128 stands for zero in the data rows.
Each row of this table is followed by its label. One hidden rule gives the labels. It looks at one to three of the table's principal directions, none of them among the few with the most spread.
[175 102  94 150 157 108 132 144 170 144  97 161 118 108 186 107 149 148
  96 133 143 113 141  99 120 132 155 133 114] DD
[ 23 181 204 131 132 168 139 175  84  55  38 197  64 170 127  98 111 124
 208  77 102 233   0 138 165 127 118 159 120] LQ
[180  53  43 165 151  79 157 137 223  81  71 173 122 100 216 127 148 187
  72 155 105 111 152 106  69  99 148 106  74] QC
[123 121 100 119 116 133 132 122 105 141 193 128 177 124 100 149 134 129
 124 155 167 126 154 108 150 128  93 120 138] QC
[ 78 153 159 107 110 107 162 133  71  50 175 182 126 128 126 128 123 108
 160 128 205 168  54 125 111  84 101 109  68] LQ
[ 68  91 151 125 142 165 171 188  72 100 157 163 113 101 134 133 109 149
 129 109 159 168  10  97 175 118  98 104  64] DD
[ 74 189 222 112 137 139 116 165  67 143 104 151 103 176  98  85  67 121
 183  48 123 180  75 152 168 142 107 136 154] DD
[165 117 111 140 139 135 134 110 153 166 118  78 149 109 122 115 141 143
 120 133 108  93 157 145 119 155 174 135 165] LQ
[153 171 125 113 120 122  92 103 120 145 135 136 102 135 135 130 148 100
 127 144 142 132 163 130 106 132 117 150 128] DD
[138 156 158 139 133 131  88  91 157 130  39  97  87 169 115 114 158 111
 154 125  45 112 170 173 108 156 188 148 192] QC
[181 182 139 111 128 121  99 136 119 180 136 159 124 136 132 105 130 101
 123 139 156 142 154 111 140 146  98 159 165] LQ
[121  91  93  86 135 111 153  78 100 146 240  82 150 123  76 157 145 121
 103 129 100  84 188 126  71 108  95  68 126] DD
[184 161 164 129 126 116  90 164 121 185 120 173 122 152 149 114 112 113
 102 131 165 135 151  99 183 152  89 138 151] DD
[127 166 176 110 125 130 128 142  94 132 142 151 110 135 114 112 113 100
 143 119 148 150  87 129 136 125 111 137 137] LQ
[140  59  36 156 119 132 166 122 189 123 160 127 191 113 126 175 132 172
  83 178 108 120 170  95 128 116  95 116 134] DD
[ 95 112 151 114 143 145 142 176  95 192 170  87 186 127  80 105  44 159
 140  54 120 125 117 130 185 144  96 109 160] QC
[200 134  69 129 130 104 101 116 170 126 114 181 130 111 169 124 212  92
 107 206 166 110 180  78 116 125 137 155 148] DD
[112 133 103 107 122 134 127 103 105 134 196 125 134 124  97 151 115 124
 126 139 133 139 147 132  97 109  91 129 118] LQ
[ 55 124 157 111 108 179 133 121  40 150 226  86 158 144  47 174  80 145
 141 116 138 148 111 149 172 139  71 104 122] DD
[228  52  15 144 151  71 152  99 213 145 145 134 147  98 186 144 158 186
  36 173 102  76 232 104  47 116 120  87 101] DD
[117 151 162 116 126 138 129 157  93 106 125 186  98 136 132 123 142 103
 137 143 151 167  70 102 155 124  95 133 119] QC
[104 100 123 136 109 178 150 100 124 184 211  24 217 113  30 163  97 123
 136 141 116  85 148 149 166 145 149 137 205] LQ
[110  96 117 162 130 114 162 148 176  60  88 164 129 107 166 123 124 134
 134 137 147 134  69 120 115  89 174 140  96] DD
[174  69  38 179 137 128 145 125 201 136 114 135 167  93 173 146 143 185
  83 178 143 111 166 107 124 132 156 144 118] LQ
[139  71  83 135 148 115 168 141 162 132 132 115 148 107 148 127 116 175
  94 111  95 112 137 115 109 122 120  95 108] DD
[152  49  41 161 153  92 152 100 228 126 103  85 161 107 151 130 114 186
  95 117  61  74 203 145  57 106 182 112 131] DD
[131 115 123 158 138 123 136 110 168 107  68 108 107 125 157 119 137 150
 130 117  98 114 128 156  97 132 191 135 117] LQ
[113 111 114 129 125 143 148 132 122 148 169 107 169 119 104 139 121 133
 126 126 141 120 130 112 155 132 117 122 142] DD
[ 88  88 128 153 142 169 163 167 103 127 142 141 140 107 130 136 105 174
 124 121 153 154  58 115 176 138 127 124  98] LQ
[120 116 108 151 127 141 125 117 137 149 133 104 159 128 121 138 122 152
 130 129 141 117 156 136 147 143 149 138 139] DD
[102 114 184 103 144 109 142 182  79 137 171 124 143 110 116  95  55 128
 138  60 167 117  69 131 151 105 118  93  98] DD
[157  85  77 142 136 119 142 118 176 134 112 100 147 106 153 134 170 140
 101 145 109  86 165 108 120 136 157 114 130] QC
[111 119 171 149 118 127 156 167 119  93 114 158 145 129 137 123 106 133
 135 128 170 144  59 121 173 121 135 119 114] DD
[141 157 136 125 120 124 110 124 124 125 109 156 104 148 142 129 151 114
 128 142 132 146 138 119 132 137 109 136 129] DD
[170 138  73 142 129 111 105 120 214  97  50 179  96 126 177 123 179  99
 121 176  93 138 155  99  90 110 143 177 148] DD
[164 145 126 140 126 127  96  88 158 126  76  99  95 124 143 125 165 114
 130 154 104 103 159 161  92 142 190 154 142] LQ
[103 165 173 104 128 124  88 109  87 139 134 108 108 156  92 116 106 106
 163  94 116 125 147 167 115 128 135 130 145] DD
[ 98  97 112 147 127  92 168  86 207  12  34 134  62 152 161 143 156 137
 130 124  10 134 113 162  20  81 168 103  93] DD
[112 122 136 127 120 140 149 144 143 130 132 106 172 124  91 121 110 113
 148 123 113 123 107 123 156 125 133 136 178] QC
[129  85  97 143 130 143 141  94 139 145 158  69 148 113 108 157 126 161
 105 140 101  95 160 152 108 137 152 112 126] LQ
[101 136 144 123 109 155 121 105  81 118 169 106 132 124  99 156 154 108
 142 157 165 123 114 137 147 136 137 127 117] DD
[ 76 117 140 140 125 150 140 145 114  89 111 138 125 129 122 135 113 143
 152 120 126 156  76 136 147 119 132 132 109] DD
[165 188 210 112 134  89  73 106 148 117   6  97  43 160 158  75 166  66
 159  86  67  88 146 176  89 145 210 132 155] QC
[149 159 117 114 109 105 109 117 139  97 140 186 113 136 141 140 162  75
 125 176 161 142 139  98 108  97  99 148 125] QC
[187 165  76 121 106 161 110 115 111 219 226 139 194 118  90 156 135 121
 101 202 195 146 192  90 170 161  55 176 189] LQ
[ 59  60 108 174 132 140 185 131 163  41  76 108 135 110 144 141 108 193
 144 112  91 137  62 163 106 104 185 110  77] DD
[133 140 134 104 135 127  96 121 130 172 130  82 130 135  96 114  96 119
 137  92  77 108 171 152 114 134 125 134 167] DD
[182 109 122 152 125 100 134 127 171 132 108 124 147 121 153 125 120 146
  98 147 135  99 152 137 119 129 152 120 133] DD
[219 158  86  85 104 127  77  57 107 237 255  84 152 121  82 177 175  64
  69 203 165  69 255 101 110 146  74 134 171] DD
[183 108 104 123 130 120  90 117 148 157 124 118 121 127 136 143 163 117
  91 167 105  88 191 115 129 141 125 118 145] QC
[255 150 113 144 146  85  57 105 178 159  50 174  53 136 214 111 196 116
  72 182 127  96 213 122  86 153 163 145 125] DD
[ 90 156 187 122 134 111 172 129 120  35  43 149  49 136 168  92 146 125
 164  84  89 166  29 161  71 112 162 109  74] LQ
[ 81 137 125 133 117 133 154 139 132  76 130 168 126 130 124 135 103 127
 152 127 136 178  73 124 116  93 107 148 109] LQ
[128 136 160  92 158 129 125 162  64 164 175 170  87 128 132 109 123 115
 114  96 148 144  98  95 141 129  80 103 101] DD
[116 158 143 107 120 141  97 144 105 133 129 160 109 150 111 133 117 107
 139 132 117 163 123 117 149 126  75 143 141] QC
[ 59 166 213 127 104 159 130 146  63 102 121 120 129 157  89 128 105 109
 181 102 155 161  55 151 191 142 129 130 134] DD
[128 108 105 123 122 116 156 139 125 102 172 177 121 120 147 153 128 132
  95 150 153 150 107  92 115  97  74 108  78] DD
[110  91 146 140 146 143 165 169 113 151 146 116 151 113 121 117  74 172
 118  88 131 132  80 129 161 136 124 106 117] DD
[122 156 172 129 142 113 121 111 147  88  22 109  62 143 153  87 153 116
 164  89  63 124 105 175  80 135 199 132 131] LQ
[ 84 119 180 132 151 139 152 173  79  87 100 164  59 108 178 106 112 150
 135  79 158 163  11 130 136 120 144 109  32] DD
[156 120  63 136 118 130 114  71 181 125 112  99 129 126 130 156 189 118
 114 180  84 103 201 129  86 134 149 147 154] DD
[ 75 112 163 152 137 143 154 205 107 133 146 169 176 123 117 107  35 158
 151  82 190 166  46 113 204 113 116 141 124] DD
[ 79  78 143 130 129 133 170 147  98 100 170 113 149 118 111 145  90 160
 123 104 135 126  79 135 141 110 117  82  84] QC
[198 129  67 132 136  99 133 103 183 145 120 141 143 114 159 117 175 126
 101 166 129 108 190 104  88 132 138 140 153] LQ
[119  90 126 186 157 144 126 152 208 138   0  77 122 133 160  94  89 199
 140  67  31 115 128 173 142 163 216 148 157] DD
[109 124 138 156 148 123 127 147 169  81  19 148  77 126 179  96 116 153
 151  94  88 150  81 154 103 119 185 150 102] DD
[145  36  15 126 150 133 164 128 180 195 219  66 228  80  86 148  78 186
  82 126  85  82 202 108 110 115  98 111 164] DD
[ 90 138 143 148 146 141 112 143 149  94  24 154  67 154 156 109 122 150
 157  93  65 169  98 148 121 133 152 151 121] DD
[110 147 164 112 142 140 160 151  81 127 155 164 116 129 112 108 111 129
 142 112 144 168  63 122 133 127 100 123 127] LQ
[114 129 115  82 116  98 161  86 103 126 236  96 161 126  76 144 112 106
 126 116 128 108 160 135  67  91  86  89 125] LQ
[141 143 103 118 121 145 117 130 113 162 174 148 140 122 125 144 153 107
 115 157 168 138 147  85 159 138  88 145 136] DD
[ 65 141 130 104 112 128 150 100  95  96 192 124 149 148  70 148 113 110
 161 119 126 148 124 138 102  96  96 117 135] DD
[ 88 106 105 114 107 156 141  76  93 156 235  53 189 137  38 181 117 133
 129 143 113 103 181 149 128 131 102 104 160] DD
[255 140  83 103 150  65  89  52 183 178 104 112  47 128 198 123 240  94
  46 168  74  51 255 117  20 151 148  99 123] LQ
[ 64  86 110 146 114 157 136 134  91 156 238  86 239 114  54 162  48 162
 147 123 201 115 137 141 187 114 124 131 140] DD
[130  97  84  94 113 126 140 124  87 164 255 116 191 115  84 172 114 132
  91 153 166 111 174  92 143 114  39  86 116] QC
Here are more rows. What is the label of each one?
[140 166 140  91 120 128  87  92  88 158 173 105 118 140  88 133 140  92
 138 138 128 115 175 146 107 133 111 131 152] >> DD
[ 68 168 219  72 126 134 141 195  18 122 203 185 133 141  80 102  89  73
 170  86 197 173  26  92 195 107  52 106 124] >> QC
[ 45 213 255  55 123 142 118 177   0 116 160 176  54 182  88 102 109  58
 183  49 151 193  19 117 186 131  44  92 103] >> QC
[179  84 108 127 160 116 137 163 148 179 124 134 117 115 164 116 123 160
  70 109  98 106 149  95 137 146 103  94 117] >> QC
[129 130 140 100 134 121 130 144 108 136 147 147 108 133 132 126 152  96
 117 118 126 125 121  89 141 125  93 105 121] >> QC
[ 80 158 163 156 121 130 126 151 163  86  34 136 124 149 133  97  68 140
 185  80 101 169  79 168 133 116 166 173 146] >> LQ
[160 107 106 124 138 100 120 119 127 110 137 171  79 123 179 144 165 132
  83 153 143 120 146 106  91 113 111  98  62] >> QC
[107  84 144 150 146 147 164 166 119 121 102 125 122 118 146 123 108 180
 114 101 111 137  72 129 158 144 135  99  97] >> DD
[ 39 156 194 155 122 173 139 214  99  78  38 192 109 155 143 106  74 154
 186  80 138 227   0 123 223 139 103 159 111] >> QC
[120 113 136  93 132 116 162 129  87 144 199  85 160 109  98 121 104 136
 123  93 136 107 122 135 114 122 102  80 113] >> LQ
[117 140 133 102 120 115 143 117 102  94 163 148 107 124 126 135 139 108
 130 135 142 142 104 125  92 102 101 112  93] >> LQ
[124  96 100 146 126 121 156 113 154  92 127 111 153 107 125 134 121 157
 129 145 123 118 120 152  95 111 160 123 119] >> LQ
[123 159 146 129 136 117 118 135 143  88  52 170  73 147 157 103 140 122
 151 117  94 164 101 138 101 122 138 147 125] >> LQ
[153 141 126 113 127 106 103 108 138 142 143 113 140 125 113 118 131  97
 134 134 133  96 169 138 104 118 147 137 156] >> DD
[ 81 158 194 114 100 140 126 167  88  87 135 177 119 152 106 137 109  78
 156 132 161 169  51 106 185 107  85 134 125] >> QC
[153  86  75 129 138 123 104  94 126 193 205  73 169 111 108 154 109 161
  91 134 140  73 223 141 111 134 132 110 124] >> DD
[149 138 181 113 138 137 123 147  87 154 128 123  95 125 133 113 139 113
 116 117 135 118  96 125 153 152 128 108 121] >> DD
[ 77 173 185 106 118 145 133 133  83 116 140 124 128 148  76 113  96 100
 181  97 124 161  78 152 138 122 117 142 157] >> LQ
[195 110 104 160 138 107  86 103 183 144  71 115 102 120 179 128 163 135
  95 158 121  78 191 141 105 143 196 140 125] >> QC
[ 84 142 195 128 124 130 150 168  98  83 109 161 121 137 123 108 110 105
 164 104 158 153  37 125 165 113 138 124 121] >> QC
[107  97 125 155 126 136 170 147 144  66  83 158 114 126 159 140 139 163
 121 143 113 158  68 123 133 123 129 112  90] >> DD
[209 190 126  89 131 116  41 109 118 219 134 129  98 149 129 115 162  77
 108 144 122 105 233 111 131 163  92 153 179] >> DD
[121 118 123 136 130 126 123  94 131 112 125 106 112 130 124 140 139 134
 129 136 111 112 144 157  93 124 160 122 116] >> DD
[134 100  85 168 120 125 140 118 208  75  47 128 120 119 168 141 145 152
 121 155  83 131 126 137 100 117 167 148 118] >> DD
[118 144 139 102 106 141 112  96  99 145 177  79 141 137  77 153 131 100
 134 138 115 111 158 145 126 133 108 119 149] >> QC
[ 87 166 139 138 110 155 108 147 165 118  75 143 153 159  85 119  97  95
 184 125  87 169 113 127 168 121 123 195 217] >> QC
[132 146 139  84 138 143  86  85  65 210 206  59 122 136  74 136 148  97
 126 108 117  81 202 140 125 157 121 109 156] >> DD
[104 168 161 120 117 107 148 130 103  69 123 171  99 129 150 112 118 116
 156 116 174 169  65 141  96  98 125 133  78] >> LQ
[ 77 171 186 133 112 166 120 206  83 122 124 197 157 142 102 111  71 109
 178 122 197 201  32 101 235 127  84 177 157] >> QC
[ 75 180 202  81 120 136 127 125  66  91 133 125  76 147  87 114 106  87
 176  89  95 165  61 165  98 109 106 123 121] >> LQ
[145 112  95 130 134 124 159 124 151 157 155  96 171 106 119 120 108 152
 117 117 123 114 146 129 112 131 130 127 145] >> LQ
[137 139 120  89 116  86 164 116 130  70 160 167 112 125 136 131 162  85
 120 147 127 136 110 100  69  82  82  98 101] >> DD
[126 200 202 100  98 151  84 141  43 166 175 148 130 158  86 134 121  78
 149 143 196 154 116 121 202 155  75 143 155] >> DD
[ 86 185 163 130 110 176  99  69 102 135 101  71 106 163  75 139 168  93
 183 133  89 135 144 173 133 165 174 167 186] >> LQ
[ 88  45 126 181 150 114 185 182 194  46  26 149 115 115 192 115 104 188
 120  88  84 132  47 125 133 103 180  97  71] >> QC
[105  94 120 156 123 144 136 163 133 134 142 129 177 115 127 140  93 151
 126 127 171 127 107 112 189 126 131 133 121] >> QC
[151 139  87 129 123 154 110  99 148 186 146  87 158 132  94 142 130 137
 122 149  95 121 196 135 129 156 116 158 188] >> LQ
[113 130 170 106 134 154 151 197  62 150 175 178 137 123 120 120 124 113
 122 122 182 161  51  67 215 141  61 108 120] >> QC
A new table starts here. A hidden rule labels the rows of this table. It goes by one to three of the table's principal directions, not those with the most spread.
[148 170 184 109  98 155 166 141 177 203  93 103 167 183 132 163 188 131
 166 125 138 190  94  89  77 147 132 140 151] n
[123 158 136 115 134 160 142 139 154 139 144 126 146 123 106 130 167 138
 114 137 170 129 126 129 138 131 117 125 114] z
[157 130  75 162 149 104 125 160 126 122 168 123 116  43 112 184 128  98
 145 191 119  89 142 127 191 148 126 121 105] z
[116 144 166 121 110 153 139 115 128 135  94 129 161 187 113 110 141 142
 116  97 138 150 113 132  85 119 118 135 151] u
[123 156 101 134 129 121 116 133 117 139 136 127 130 129 125 134  96 127
 134 161 150 100 116 120 130 157 116 140 145] z
[143 192 120 128 141 137  98 184 171 198  96 136 172 191 172 119 115 152
 148 133 184 175 105 101  56 132  82 165 180] z
[157 139  78 148 147 110 117 163 136 136 168 111 110  59 116 179 140 115
 150 192 119 112 137 120 180 158 132 119 113] z
[173 141 166 144 103 106 163 145 166 177  66 146 153 182 198 173 110  72
 181 107 123 148 105  81  51 109 120 153 149] l
[113 172 162 112  94 166 128 119 121 161  86  84 169 203  78 124 161 179
 130 123 110 177  90 123  80 166 138 135 183] u
[ 55  55 171 103 139 142 113  68 128  84 153 117  94 136 109  51 138 165
 106 108  94 133 136 152 171  80 152 103 108] z
[138 174 203 112 101 177 172 136 221 170 113 104 167 195 112 167 219 118
 156 151 159 166 103  87  99 106 121 113 132] l
[143  81  92 143 152  91 107 137  96 111 147 116  81  65 132 140 116 128
 143 141  63 133 137 139 164 151 163 121 109] u
[111 204 167  97 110 170 163 145 219 214 118 120 181 173 155 141 143 124
 164 159 207 124  86  70 103 124 106 156 144] z
[128  39 123 126 118  88 111  93  40  84 117 116  78  97 123 101 114 151
 116  72  12 175 149 164 141 141 183 116 126] l
[175 119 109 140 150 119 140 164 100 122 139 138 111  77 117 156 166 121
 120 117 112 161 136 146 131 165 142 129  99] j
[157 133 159 103 112 138 137 132 125 151  79 146 146 186 161 111 161 142
 107  33 147 201 147 139  44 112 116 131 138] l
[169 118  95 160 133  97 128 155 121 128 150 122 115  72 124 184 140  97
 152 169  98 129 144 123 165 143 131 119 119] z
[149  91 162 157 131 113 142 133 120 121  96 151 142 148 140 130 140 106
 133  93 100 165 131 139  97  98 118 134 131] z
[134 111 147 135 112 101 123 124 143 138  97 146 131 172 187 120  88 105
 153 113 113 144 125 102  91  89 119 141 154] j
[131 104  28 120 173 106  74 144  49  84 190 141  79  23 111  94 112 169
  68 112 139 117 189 189 190 164 127 116  95] u
[ 93 111 169 115 110 140 142  88 126 110 106 145 139 174 137  86 105 127
 111  89 136 116 122 132 107  91 124 132 134] u
[143 117 138 153 115  97 126 120 118 135  87 139 133 172 163 138  82  98
 155 117 106 125 117 114  80 119 121 141 156] n
[155 160 188 122  92 156 166 143 183 185 100  98 173 176 113 177 213 124
 162 136 122 198 109  95  97 125 127 124 150] z
[146 126  39 148 143  90  93 146  86 108 191 111  89  34 103 164 108 124
 130 199 110  92 160 138 209 174 133 112 119] l
[161 131  47 139 141 105 127 141  78 107 192 111  85  10  85 185 139 113
 119 177 121  79 160 149 210 198 148 104  85] u
[ 87 116 106 127 148 126  98 112 135 103 153 120 104 111 127  99  84 140
 126 160 126  73 124 130 167 115 135 122 121] l
[107  37  58 124 194 107  81 116  34  38 196 129  38   0  85  72 124 178
  66 102  66 114 174 210 219 159 179 100  60] u
[180 152 100 143 128 117 140 170 136 163 136 121 140  83 127 193 163 107
 149 149 133 146 141 118 138 156 120 127 121] u
[186 141 123 170 153 124 138 191 138 174  96 124 166 103 121 187 173 119
 155 123 107 174 118 135  99 146 117 145 130] n
[140 137  53 151 150 114 122 140  88  95 183 126 104  28  84 166 114 111
 111 181 138  54 150 152 205 174 130 114  93] u
[111  84  18 150 160  68  88 100  63  38 225 161  49   4 131 119  35  85
  91 182 153   0 195 162 246 128 115  99  75] n
[ 64  93 109 111 131  99  99  65  80  80 137 167  86 150 174  41   2 124
 100 104 154  48 132 137 127 110 122 141 131] n
[ 82 134  67 128 175 119  78 146 154 117 166 142 109  79 168  85  36 140
 130 177 161  47 123 120 179 105 116 148 120] j
[142  40  84 138 161  97 122 104  10  32 176 128  38  18  69 119 144 137
  80 102  41 122 161 199 195 188 193  95  62] z
[119 107 137 124 120 126 131 108 129 108 125 132 120 129 136 118 120 121
 122 110 118 116 139 132 133 102 134 118 119] l
[ 96  80 170 110 107 141 147  82 110  98 127 117 121 128 101 100 153 141
 110  94  84 144 134 145 153 104 156 111 115] l
[138 127 140 130 136 134 132 137 123 135 110 131 134 139 127 125 143 136
 125 103 123 152 120 137 101 136 130 134 128] u
[132 133 138 139 135 136 132 139 155 117 134 128 131 131 121 140 144 118
 133 151 131 121 123 121 136 112 125 121 121] l
[139 134 128 136 105 130 162 114 130 120 145 115 133  92  95 179 152  95
 134 156 124  90 137 123 170 136 136 108 108] u
[131  84 114 120 136 111 145 102  87  61 149 178  87  84 151 101  99  95
  82  76 145  84 167 157 146 105 134 116  74] l
[ 94  72  12 134 194  78  53 127  51  50 178 174  59  20 171  50   0 146
  76 110 132  36 175 182 192 118 127 138  91] l
[108 135 131 132 151 142 113 142 165 133 139 130 139 132 130 111 128 139
 130 150 151 120 122 124 139 102 111 132 128] z
[151 127  88 134 175 119  74 176  95 133 122 144 121 129 140  90 133 178
 100  90 137 194 145 165  87 147 108 142 141] z
[118  94 168 121 117 129 135 110 129 129 112 115 123 149 126 115 151 140
 138 108  80 171 120 126 120 115 151 124 133] z
[108 150 123 101 114 152 143 108 143 112 163 126 123 110 109 125 141 126
 105 144 173  86 143 126 167 123 126 109 105] l
[110 132  99 116 142 127 120 122 126 122 162 138 113  91 134 112 105 129
 114 141 165  87 142 132 163 131 121 128 107] n
[ 79 104  99 122 135 114 102  80  96  79 171 107  71 103 102 103  76 137
 124 177 103  54 120 134 186 155 161 109 116] u
[167 118  51 155 169  97  95 173  78 111 151 133  99  46 122 147 115 135
 117 137 105 126 151 159 153 171 134 131 111] l
[ 65 119 178  99 121 163 103  79 101 102  75 116 130 237 108  35 101 196
  97  68 104 149  87 150  56 126 150 137 168] u
[117 108 121 134 143 122 142 125 152 107 165 134 106  73 134 140 118  99
 138 166 126  77 130 118 187 108 140 120  90] z
[184 162 167 109  95 153 200 138 138 159 116 116 138 128 103 197 222 102
 136 111 137 170 118 112 100 178 152 117 101] u
[ 78  54 218  84 117 152 137  60 101  78  87 151 109 215 139  20 142 169
  76   5  99 191 130 164  68  73 153 119 121] u
[145 173 123 136 122 131 135 159 182 177 134 112 151 128 138 175 141 111
 169 185 151 125 112  88 134 134 114 135 142] z
[ 94 121 137 113 127 125 108 107 117 123  98 143 127 176 164  70  63 147
 120  92 130 118 111 126  88 111 128 149 152] l
[122  84 160 124 129 117 115 117 113 131  91 120 115 165 147  97 125 152
 141  85  64 186 113 132  88 121 155 135 146] u
[139 185 140 127 136 155 123 163 186 178  90 127 173 184 151 135 135 138
 143 121 179 139 106 109  65 116  97 146 152] l
[111 150 206 117 115 166 167 128 194 152  99 141 168 200 142 116 154 117
 142 123 159 150  88  95  87  89 116 145 137] j
[ 39  73 121  94 155 116  88  51 114  51 174 165  55 145 169  12  29 136
  84 114 172  39 145 145 158  79 127 115  98] n
[129 142 143 123 102 125 148 115 150 146 128 120 134 143 137 152 128 104
 151 151 137 115 121 100 131 127 127 125 134] u
[127  95 156 124 110 128 142 113 122 115 120 116 124 127 117 129 153 130
 131 113  77 158 129 129 139 114 153 118 126] j
[160 137 156 134 100 123 161 130 135 172  90 117 153 148 136 175 153 105
 159 110 109 156 117 111  91 140 134 134 139] n
[133 136 144 122  95 140 166 115 136 137 139 109 144 103  96 168 168 111
 135 145 119 123 132 118 164 134 139 115 118] l
[122 113  34 156 165  86  75 138  82  86 182 119  74  42 116 135  59 128
 129 198 102  54 141 143 202 166 141 122 117] l
[ 86 160 241 101  84 170 171  93 239 180  87 133 185 255 169 108 144 106
 163 126 188 139  88  66  69  48  96 138 159] z
[140 141 100 141 150 118 108 151 137 145 126 127 129 116 142 140 112 128
 139 138 140 115 130 129 121 135 117 134 130] u
[123 141 151 132 109 150 167 114 154 129 142 112 148 110  89 167 166 104
 135 159 137  95 124 119 165 122 129 112 110] u
[ 70  84 170 109 137 150 131  83 140 103 149 114 109 131 102  80 145 152
 117 126 109 121 121 141 166 101 150 112 106] z
Here are more rows. What is the label of each one?
[ 88 135 178 116 141 144  95 129 172 153  81 141 150 245 177  53  94 165
 138 102 148 172  89 109  46  83 105 157 178]: z
[173 140  73 148 149  98 100 182 103 151 131 115 111  88 136 162 121 138
 153 157  92 160 121 123 125 185 142 144 142]: j
[145  66 112 131 121 103 118 118  65 104 149  89  85  63  83 146 174 153
 128 125  20 186 151 156 180 167 182 102 117]: z
[116 184 138 151 117 146 123 154 195 178 109 121 200 169 133 151 115 118
 161 181 169 109 107  93 121  89  78 148 175]: z
[114  91 111 145 176 110  94 136  80  97 121 153 101 123 137  74  81 152
 109 103 105 131 115 161 109 142 134 150 126]: z
[201 180 217 124  82 160 201 181 196 245  54  99 209 192 134 215 251 116
 191 103 110 255  86  77  40 146 132 151 161]: z
[189 126  90 167 160 117 136 182 109 121 154 124 119  46  88 194 187 112
 130 155 105 145 144 152 161 170 134 117  94]: z
[140 119 173 122 115 133 134 128 105 137  50 144 149 207 156  95 120 146
 121  40  99 193 105 135  27 122 136 153 159]: l
[177 163 107 157 148 118 111 179 145 169 114 134 154 144 139 166 152 121
 143 136 162 161 137 128  86 139  86 135 146]: n
[155 126 104 123 155 150 103 170  73  98 130 123 121 105  75 105 192 193
  75  88  97 211 140 180 117 170 145 124 125]: j
[179 123  66 181 151 101 131 168  96 107 174 116 113  18  74 210 159  96
 138 197  93 103 148 147 204 175 134 111  98]: z
[117 151 156 119 116 161 178 110 176 134 155 128 149 108 101 159 171  94
 125 151 184  77 132 118 168 109 115 110  89]: n
[179 146 127 137 118 122 142 153 112 157 100 120 141 134 122 171 164 124
 138 106 114 173 128 130  87 166 132 131 137]: u
[106  82  98 130 138  97 115  90  83  84 165 126  71  80 121 116  84 117
 123 147  97  74 139 143 180 147 155 113 102]: n
[181 104 110 170 144 106 149 161 110 113 136 140 126  58 113 185 159  89
 134 134  95 133 147 144 156 134 131 121  96]: z
[142 128 110 150 160 124 119 153 119 130 136 125 122 102 110 142 138 132
 133 146 121 127 119 142 133 156 130 132 117]: n
[120 163 134 122 145 163 111 158 155 134 135 122 149 155 104 109 166 167
 112 146 157 163 115 130 118 128 112 132 143]: j
[ 99 176 176 120  79 147 132 118 191 190  73 121 206 229 164 120  99 128
 161 130 160 138 102  79  76  73  87 155 200]: l
[146  92 185 127 112 130 128 140 124 179  79  81 147 166 110 136 206 176
 164  92  23 255 106 127  88 142 164 133 167]: z
[102  96 142 108 113 125 146  79 114  96 143 137 102 117 131 107 112 113
 111 107 128  92 143 134 153 110 144 113 101]: u
[145 156  94 153 166 119  96 184 154 159 128 146 150 124 158 130 108 131
 140 150 167 134 127 124 112 121  86 152 144]: z
[186 118  77 175 150 104 120 193 104 115 138 137 139  44 114 179 148 113
 129 146  86 153 153 147 163 133 123 132 120]: j
[168 142 126 123 124 119 115 169 141 159 116 134 138 151 160 135 158 139
 136 113 131 209 142 115  90 125 113 136 152]: j
[ 88 134 200  87 102 163 152  82 156 130  91 145 144 226 152  71 124 137
 110  67 170 135 110 118  64  88 122 132 137]: u
[154 129 172 150 111 117 146 155 170 185  79 117 165 168 160 167 141 108
 190 137  83 184  94  86  87 112 130 152 164]: z
[ 53  90 136 108 144 149 119  70 130  60 182 130  91 107  96  66 112 143
  88 144 144  56 140 152 200  91 138 100  89]: u
[118 172 110 144 126 127 121 153 187 173 143 127 168 120 149 155  99 106
 163 197 175  88 121  89 157 102  87 145 151]: z
